In the rows, 128 means zero.
Each named move below is a turn or a mirror, shown by a few rows before and after it. Which moves, in which order, take the first row of each later pair to the second? The first pair is answered.
move q_996:
[169 135 193 131 141  91 118  97 130 152 144 109 119 136 133 178  58]  ->  [165 126 162  91 139  81 125 130  86 168 175 144 110 130 148 173  78]
[144  68 123 148 131 130 140 114 174 108 100  72 157 146 124 101 170]  ->  [140  58  88 102 129 117 149 156 120 126 136 111 145 139 138  96 195]
[154 179  71  99 146  95 138 169  96 126 168 147 132  97  99 133 172]  ->  [161 194 124 170 150 115 123 104 174  95 114  85 152 110  77 141 134]
[110  68 155 105 155 137 117 135 119  82 146 136 149 130 142  79 124]  ->  [111  71 163 115 155 137 116 126 132  79 139 126 153 132 140  81 119]
move q_855:
[108 104 132  95 148 100  98 135  94  97 179 148 125 138 119 128  89]  ->  [152 140  80 111 129 145 156 168 106 174 126 154 109 109 135 122 164]
[118 135 135 107 132 138 117 115 144  88 106 105 133 107 131 112 108]  ->  [132 145 120 113 126 153 133 126 148 110  92 107 127  98 137 110 131]
[133 106 114 153 135 158 123 120 156 126  87  88 129  90 147 112 135]  ->  [116  92 136 146 145 141 102 107 152  97 106  87 136 103 141 114 106]
[ 97  93 142 111 118 150 118 132 136  90  94 104 161 125 117  79 144]  ->  [107 100 130 114 114 161 132 141 137 108  81 106 157 115 120  77 160]
move q_318:
[134 139 109 138 115 147 152 108 138 143 115 132 117 124 144 140 139]  ->  [105 101 125 114 123 145 120 107 131 104 118 128 133 131 135 115 126]
[124 123 146 158 135 145 160 158 140 151 124 147 126 139 126 103 109]  ->  [114 109 150 149 137 143 149 156 136 138 124 145 132 141 124  95 105]
[158 161 124 130 128  82 138  97 112 139 190 156  93 143 140 185  99]  ->  [124 113 142 102 136  79 100  96 102  90 192 153 113 153 127 152  82]
[121 120 140 146  97 179 121 186 101 119 131 146 143 134  99  87 150]  ->  [136 139 133 159  93 181 139 185 106 140 129 149 135 130 103 103 156]
move q_50:
[118 136  96 107 128 118 172 146  99 142 151 139 122 115 148 131 119]  ->  [134 153 113 153 124 134 179 118 145 144 113 108 126 116 141 136 114]
[124 133 122 130 136 103 142 141  89 134 155 177  96 128 158 141 147]  ->  [146 154 127 175 132 134 157 121 140 148 102 144 100 122 153 139 161]
[136 102 180 148 132 113 122  87 173  96  78  85 136 137 107 102  93]  ->  [111  64 141  64 136  87 115 144  90 100 140 145 127 131 123  84 113]
[122 126 142 143 128 135 112 103 148  92 114 122 147 138 116 133  95]  ->  [113 107 109  94 124 133 117 147 103 105 134 156 141 130 129 113 126]
Now pairs of rows:
(two moves a pair)
[131 117 103 104 145 167 151 168 113 154 102 144 132 137 120  91 172]  ->  [146 154 148 167 151 161 146 109 169 140  87 102 134 152 107 130 125]
q_50 q_855
[128 117 120  98 136 105 110 146 105 112 150 147 119 123 116 139 122]  ->  [132 105 121 115 130 142 112 142 138 112  95 119 135 113 107 106 147]
q_50 q_318
[108 131 153 125 150  99 111 108 118 102 174 125 106 151 131 148  90]  ->  [134 154 153 172 140 139 131  93 171 124 110  94 110 140 126 141 115]
q_50 q_50
[110 116 163 111 127  91 119 127  94 103 144 155 121 126 138 129  80]  ->  [137 127 143 148 111 150 149 136 143 139  58 125 129 103 136  98 134]
q_50 q_996
[135 176 125 159 106 130 161 143 127 135 148 139 147 148 137 135  94]  ->  [107 135 127 125 113 125 136 156 103 104 161 151 158 153 133 106  91]
q_50 q_318
[138 126  83  87 119 112 150 169  70 170 158 177 104 132 159 120 155]  ->  [105  84 164 137 131 139  90  96 155  77  85  96 154 154 116  82 102]
q_50 q_318
[ 89  91 160 123 112  74 110 127 113 103 103 152 120 153 136  95 106]  ->  [115 139 162 152 113  58 132 111 119 129 121 155  98 157 143 141  91]
q_318 q_855
[103 138  99 109 116  96 119 155 117 134 145 142 142  99 151 164 162]  ->  [ 90 125 114 105 121  87 100 144 116 111 153 138 149 108 146 161 140]
q_996 q_50
[116  92 124 117 123 156  98 131 133  95 112 109 140 113 125  87 141]  ->  [110  91 115  96 124 142  99 145 108  99 142 130 134 113 132  92 141]
q_50 q_996
[ 98 108 153 112 147  90 110 148  90 105 123 123 137 119 109  75 130]  ->  [114 118 134 120 138 116 131 160 103 134  89 119 135 107 111  64 165]
q_50 q_996
[ 83  87 109 107 112 158 121 124 145 107 126 124  94 124  97  85 132]  ->  [ 93  93 108 118 109 167 129 124 154 115 113 117  92 119  98  84 139]
q_855 q_996
[101 153 156  87 120 106 115 118  79 122 156 150 135 144 136 164  70]  ->  [123 178 174 146 115 138 130  85 142 133  97 107 141 140 129 167  71]
q_50 q_50
[107 101 142 120 136 124 102 118 135  82 125 121 137 145 113 119 107]  ->  [145 137  94 127 122 147 152 153 132 149 106 137 116 120 133 124 164]
q_50 q_318
[144 150  69 103 120 140 171 153  89 152 147 154 102 113 145 140 162]  ->  [114 100  78  73 124 147 141 160  80 112 141 152 124 116 134  99 161]
q_318 q_855
[133  86 136  82 127 164 102 158 112 103 114 119 140 158 106  61 137]  ->  [146 100 131 103 120 180 118 155 134 120  84 108 139 151 105  62 154]
q_996 q_855
[118  67 170 135 125 130 111  87 176  93 102  74 191 136 100  97 101]  ->  [123  60  90  58 114 123 146 172  88 156 149 147 163 112 132  85 170]
q_996 q_855
[108 121  87  86 131 108 137 156  85 131 176 165 119 117 144 133 134]  ->  [ 93 100 101  78 136 110 115 148  89 107 173 156 131 122 135 116 122]
q_996 q_50
[118 114 148 134 123 135 100  99 137  99 130 113 153 136 120 129 120]  ->  [130 118 133 138 118 157 113 110 146 118 102 109 152 125 123 116 147]
q_50 q_50
[159 106 120 107 133 114 139 131 144 115  77 115 125 120 127 106 157]  ->  [142  93 128  84 138  96 122 133 121  95 105 125 126 128 125 107 141]
q_855 q_996
[103  86 121 113 124 132 107 148 108 100 124 136 146 131 118  82 124]  ->  [134 122  93 134 112 151 145 162 118 154 104 141 130 115 130  95 161]
q_855 q_318
[174 185 125 155 150 126 149 110 137 151 121 121 119 126 132 163 136]  ->  [129 101 115  89 154 149 113 146 108 107 105 128 150 119 124  81 162]
q_318 q_50
[127 153  84  93 134 176 165 194  63 190 107 163  97  89 177 102 169]  ->  [ 93 137 202 165 159 159  91  80 151  73  87  79 139 137 131 119  46]
q_50 q_318
[110 102 136 134 125 134 109 106 123  98 145 105 143 141  90  84  95]  ->  [122 108 131 150 119 157 122 106 143 115 113  94 143 133  90  76 115]
q_50 q_50
[147 137 144 150 133 148 135 109 146 131 120  95 126 140 109 136 134]  ->  [146 125 116 125 128 154 144 140 123 148 121 114 123 128 119 117 165]
q_50 q_50
[136  89 170 135 136 147 131  54 128  97 101 133 109 126  96 136 132]  ->  [153 101 146 140 125 167 154  73 132 130  80 136 100 111 103 132 167]
q_996 q_50
[151 161 137 163 159 115 140  90 143 149 140  86 111 142 143 106 140]  ->  [154 149 111 140 152 127 150 121 123 168 137 102 107 130 151  88 173]
q_50 q_50
[159 140 119 167 128 159 140 136 156 158  63 125 111  91 114 108 174]  ->  [132 107  97  95 134 126 126 176  83 148 131 174 102  95 127  99 175]
q_50 q_50
[160 156  88 125 102 154 142 129 112 151 125 143 101  90 138  78 173]  ->  [118 123 148 116 123 115  84  87 110  70 166 130 119 121 118  87  94]
q_855 q_996
[140 113 114 105 137 133 137 127 103 132 151 126 125 148 130 138 128]  ->  [152 124 109 122 132 149 149 127 122 146 123 115 125 140 129 135 144]
q_50 q_996
[ 96 114 136  92 123 160  75 119 101 110  92  78 173 128 123  79 136]  ->  [138 161 106 121 110 177 122 131 113 175  72  82 152 109 138 101 174]
q_855 q_318
[123 137 135 111 109 100 119 131 123 130 155 123 103 141 122 141 121]  ->  [126 130 116 102 104 118 127 150 120 145 139 128 104 132 126 124 148]
q_996 q_50
[143 111 116 125 130 177 134 151 143 146  98 124 158 106 128  87 174]  ->  [164 151 131 166 129 169 145 123 169 157  99 111 148 110 127 126 152]
q_50 q_855
[144 154 104 119 126 113 140 141  92 156 160 163  97 127 148 160 131]  ->  [135 127  90 103 122 135 136 160  91 155 134 162 108 116 146 123 163]
q_318 q_855
[173 115 102 130 104 126 133 148  82 159 119 170 138 122 141 125 155]  ->  [157 113 130 127 115  94 111 124  72 127 158 172 139 140 137 149 109]
q_50 q_50
[159 199 162 201 153 100 151  77 172 148 128  57 102 133 119 197 100]  ->  [131 168 188 186 163  87 118  64 167 102 140  50 119 149 107 180  71]
q_50 q_996
[127 147 148 126 127 111 121 130 121 139 139 142 103 118 122 154 111]  ->  [136 155 144 133 125 120 131 131 129 150 126 140 100 113 124 153 122]
q_996 q_855
[128 104 120 125 122 103 105 130 129  94 136 104 143 133 128 107  87]  ->  [151 121  82 123 110 125 139 160 123 142 118 119 131 115 139 101 136]
q_996 q_855
[170 152 110 170 130 124 148 130 164 151 114 111 126 115 132 153 145]  ->  [161 134  84 127 129 117 148 163 125 158 138 140 121 109 142 137 165]
q_50 q_50
[ 94 140 135 123 158 141 131 120  91  91 102 127 151 119 127 119 118]  ->  [105 148 115 123 153 151 149 137  91 115  92 132 144 109 132 117 141]
q_996 q_855
[111 108 156 135 128 150 133 134 126 109 114 109 103 147 120 112 131]  ->  [111 105 140 118 124 147 140 152 106 121 125 125  98 144 126 110 145]
q_996 q_855
[ 92 119 153  85 152 103 116 157  71 158 167 103 132 119 145 117 133]  ->  [ 88 117 190 126 156 117  98 117 121 129 129  61 149 128 128 112 108]
q_50 q_855
[104 109 148 124 101 174  97 114 143 126  66 107  85 124 102 110 172]  ->  [ 91 121 178 119 115 121  74  90 121  96 135 119  76 147 101 154 110]
q_318 q_50
[194 162 127 171 115 129 127 149 177 161  86 127 119 109 124 118 157]  ->  [147 115 135  96 130  70  83 167 100 110 181 173 120 129 127 117 115]
q_855 q_996
[159 122 113 132  90 151 144 188 124 180 151 141 131 111 130 114 127]  ->  [157 132 122 133  95 129 140 177 115 173 183 149 124 118 132 136 104]
q_50 q_996
[116 101 111 132 113 142 129 142 108 117 115 137 122 122 136 100 151]  ->  [129 132 142 173 117 128 126 104 135 109 121 116 118 136 130 137 114]
q_318 q_50
[136 110 128 127 131 114 117 131 100 150 164 130 119 134 131 154 134]  ->  [122  81 136 124 131 135 103 131 115 127 131 114 138 131 121 119 142]
q_50 q_318
[159 177 115 175 133 165 148 123 160 167 110 133 114 120 121 122 154]  ->  [113 130 127 107 150 110 103 137  92 115 198 173 117 140 121 124 109]
q_855 q_996
[146 119 148 164 120 134 144 129 133 150  96 103 123 118 142 148 125]  ->  [133  95 146 150 121 145 136 140 130 139  83 102 133 113 138 123 136]
q_318 q_855
[102  79 117  67 129 131 104 160  97 104 140 148 151 128 126  69 147]  ->  [107 118 150  94 140  85  98 118  98  91 195 148 133 152 127 134  85]
q_318 q_855
[130 141  92 141 112 161 153 154 134 139  80 112 151 132 133  91 172]  ->  [103 118  89  91 120 120 133 172  78 116 145 148 144 142 139  98 149]
q_50 q_50
[124 151 156 145 143 139 120 126 165 114 132  98 154 146  96 150 100]  ->  [131 153 106 102 137 132 145 176 113 155 164 144 135 131 117 151 138]
q_50 q_318
[100  94 118  72 130 108  94 126  86  89 156 139 129 136 128 102 139]  ->  [106  97 145 115 131 136  88  95 141  74 101  95 147 137 113  91 130]
q_50 q_855
[105 105  98 105 142 149 100 152 127 124 131 128 125 118 155 104 163]  ->  [125 150 133 163 146 134 104 103 169 124 131 101 117 133 149 154 120]
q_318 q_50
[131 113 134 117 126 127 131 130 133 122 108 121 134 130 130 120 137]  ->  [131 117 141 124 129 122 127 121 140 117 112 116 134 134 128 127 126]
q_996 q_50
[105  77 121  96 122 124 104 128 107  82 142 138 137 121 137  91 122]  ->  [110  77 114 105 119 147 114 130 126  92 109 125 142 113 135  78 141]
q_996 q_50
[128 133 114 123 129 136 135 142 121 141 128 138 119 122 127 128 141]  ->  [127 125 118 129 128 145 131 138 130 136 115 129 127 124 125 120 145]
q_855 q_50
[152 187 133 142 119  92 131  95 146 147 133 102 102 144 135 183  89]  ->  [140 164  96  87 115  86 136 142  93 163 164 144  95 134 150 165 119]
q_855 q_50
[174 192 109 144 119 135 173 118 132 179 118 103 115 106 137 166 154]  ->  [159 172  91  99 119 118 167 147  84 178 156 134 110 106 146 157 158]
q_50 q_50
[124 112 150 103 154 101 101 134  97  73 204 132 118 138 138 150  90]  ->  [179 165 131 180 134 167 156 124 178 140  99  87 112 112 138 150 149]
q_855 q_996
[126 128 166 137 121 106 108 107 114 110 182 119 129 165  91 190  56]  ->  [172 175 119 165 102 139 167 132 129 187 145 123 108 140 109 200 116]
q_318 q_855
[126 147 113 105 118  81 141 144  69 143 199 179 104 121 144 170 117]  ->  [162 187 139 197 109 129 159  92 170 155 104 110 115 118 129 173 122]
q_996 q_855
[119 118 132 160 120 215 120 138 172 130  70  97 161  85 126  88 114]  ->  [ 82  94 145  96 138 140  84 143  93  86 184 145 152 109 130 115  53]
q_50 q_996
[137 134 164 184 137 134 110  84 172 102 101  82 155 142 117 140 103]  ->  [114 102 169 152 143 118  87  91 145  73 127  96 163 149 114 125  89]
q_50 q_996
[ 88  90 155 121 155 122 151 154 127 102 127 157 131 126 160 117 114]  ->  [100 119 160 139 157 105 161 142 130 111 143 159 119 132 163 150  96]
q_318 q_855
[105 143 175 145  87 138 127 128 115  99 123 158 134 163 106  99  83]  ->  [125 173 166 166  83 138 148 125 123 125 127 162 120 160 115 124  88]
q_318 q_855
[131 151 147 169 137 132 120  92 158 122 118 105 135 131 130 150 109]  ->  [139 143 106 149 127 160 142 132 146 157  94 120 134 109 138 121 162]
q_50 q_50
[133 116 151 121 108 154 106 121 151 110  98  99 153 134 127 126 133]  ->  [159 159 128 126 102 137 139 133 130 156 131 124 125 131 144 167 140]
q_50 q_318
[127 130 142 122 127 126 110 111 158 114 118 132 120 134 149 132 136]  ->  [122 123 142 115 127 124 105 113 152 108 120 134 122 135 148 129 135]
q_50 q_996
[154 165 128 112 100 115 167 144 115 159 156 165  80 112 145 178 127]  ->  [139 111 128 111  94 176 152 153 153 138  67 130 118  98 128  97 168]
q_318 q_50
[ 95 118 165  84 129  93 123 153 101 109 184 164 128 162 109 118 102]  ->  [131 168 153 116 123  90 156 149 112 154 188 169 105 158 119 158 109]
q_318 q_855
[156 113 103 111 137 135 149 138 126 164 112 141 112 131 125 119 150]  ->  [150 119 113 103 143 110 143 131 109 154 149 150 105 139 126 139 123]
q_50 q_996
[136 131 134 151 133 133 128 111 157 110 124 118 130 130 136 128 116]  ->  [125 119 124 117 135 117 121 128 120 109 158 142 126 132 142 130 114]
q_855 q_50
[137 144 121 174  87 195 141 115 145 159 101 105 104 143 143 138 140]  ->  [128 151 151 179  97 163 123  88 140 134 138 105 103 160 138 168  95]
q_855 q_318
[154 211 157 151 123 113 153  99 175 154 115  97 106 135 130 158 107]  ->  [ 92 118 145  45 135  91 104 149  92  98 167 141 126 140 131  97 109]
q_996 q_318
[158 133 117 148 132 169 152 144 163 136  78 105 155 100 127  99 150]  ->  [164 175 143 162 143 110 149 112 145 130 154 119 132 125 133 171  85]
q_50 q_318
[181 142  92 188 144 181 176 131 125 181  97 160  82 148 160 154 124]  ->  [129  93 129 135 166 122 116 120  74 104 179 181  93 179 152 159  54]
q_855 q_996
[128 107 124 121 124 145 120 144 116 128 148 118 140 123 122 107 148]  ->  [133 113 134 139 123 151 119 130 136 127 129 103 143 124 116 109 142]
q_996 q_855
[125  92 107 124 120 147 126 134 143 136 104 116 140 130 132 119 134]  ->  [114  90 127 123 125 129 110 119 140 116 125 113 142 141 129 130 106]
q_318 q_855
[130  83 207 102 137  93  45 137  84 125 183 135 119 160  97 139 132]  ->  [179 150 216 184 128 117  86  98 150 168 133  98 107 154  95 180 136]
q_855 q_50
[ 60  54 116 102 131 130 117 142  97 100  99  98 152 123 137  64 133]  ->  [ 67  63  96  92 126 132 134 160  81 125 104 115 142 115 146  68 156]
q_50 q_996
[147 133 116 113 147 100 154 159 110 138 203 147 143 142 120 171 150]  ->  [134 113 110  97 147 108 146 169 102 130 199 149 152 140 118 151 159]
q_996 q_50
[167 176 143 190 144 163 152 101 202 165  63  97 116 122 133 127 130]  ->  [ 96  71 112  52 155 132 101 177  87 117 140 168 131 123 140  59 145]
q_996 q_318
[113 130 141 104 122  94 106 118 131 130 116 113 133 140 145 120 125]  ->  [124 149 132 108 118  90 121 122 125 149 123 121 123 137 150 134 131]
q_318 q_50
[118 114 117 122 120 127 103 132 101 114 147 126 137 124 122 109 124]  ->  [120 124 133 144 121 129  99 112 120 105 139 111 138 130 116 120 109]
q_50 q_50
[100  92 124 102 128 143 100 144 117 108 121 135 150 142 120  88 133]  ->  [117 123 149 152 128 148 104 107 160 110 101 104 149 149 111 114 110]
q_855 q_50
[123 191 148 120 136 111 168  89 124 157 128 143 129 140 103 136 111]  ->  [118 178 128  92 135 110 171 115  98 163 139 162 128 136 109 122 130]
q_855 q_50
[145 132 135  79 100 134 122 139 121  96 121 168 144 133 121  84 129]  ->  [141 139 155  93 105 122 111 116 128  79 131 158 144 144 114  98 104]
q_50 q_50
[172 110 123 122 106 159 138 117 127 153 109  90 121 111  99 118 144]  ->  [180 127 120 129 104 149 146 115 125 165 123  95 112 112 104 137 138]
q_50 q_855
[ 81  52 132  42 116 153  94 161 109  73  92 128 145 131 135  82 135]  ->  [148 187 169 152 120 103 139  84 159 124 136 107  95 154 142 224  61]
q_318 q_50
[ 62  71 118 115 178 193 104 125 148  64 108 109 149 102 158  71 149]  ->  [ 76  81  94 115 171 207 126 144 147  94  95 116 142  89 165  69 178]
q_855 q_996
[118 128 162 140 133 106  99  97 123  99 152 139 142 145 112 133  74]  ->  [142 149 104 116 122 112 140 146  87 161 164 175 117 122 135 136 129]
q_318 q_50
[ 84 114  88 131 115 168 141 126 122 147 120 144 130 122 135 109 179]  ->  [ 98 143 121 180 117 163 140  85 162 141 109 118 128 133 128 139 144]
q_50 q_855
[128 109 122 116 144 154 123 136 124 156 127  87 138 120 125 105 122]  ->  [127 122 138 127 150 136 115 116 126 148 148  84 133 130 122 129  94]
q_318 q_50
[110  93 119  91 131 128  97 127 105  85 148 156 157 147 113 108 117]  ->  [143 146 141 166 128 145 119  83 170 106 108 116 151 147 107 141 104]
q_855 q_50
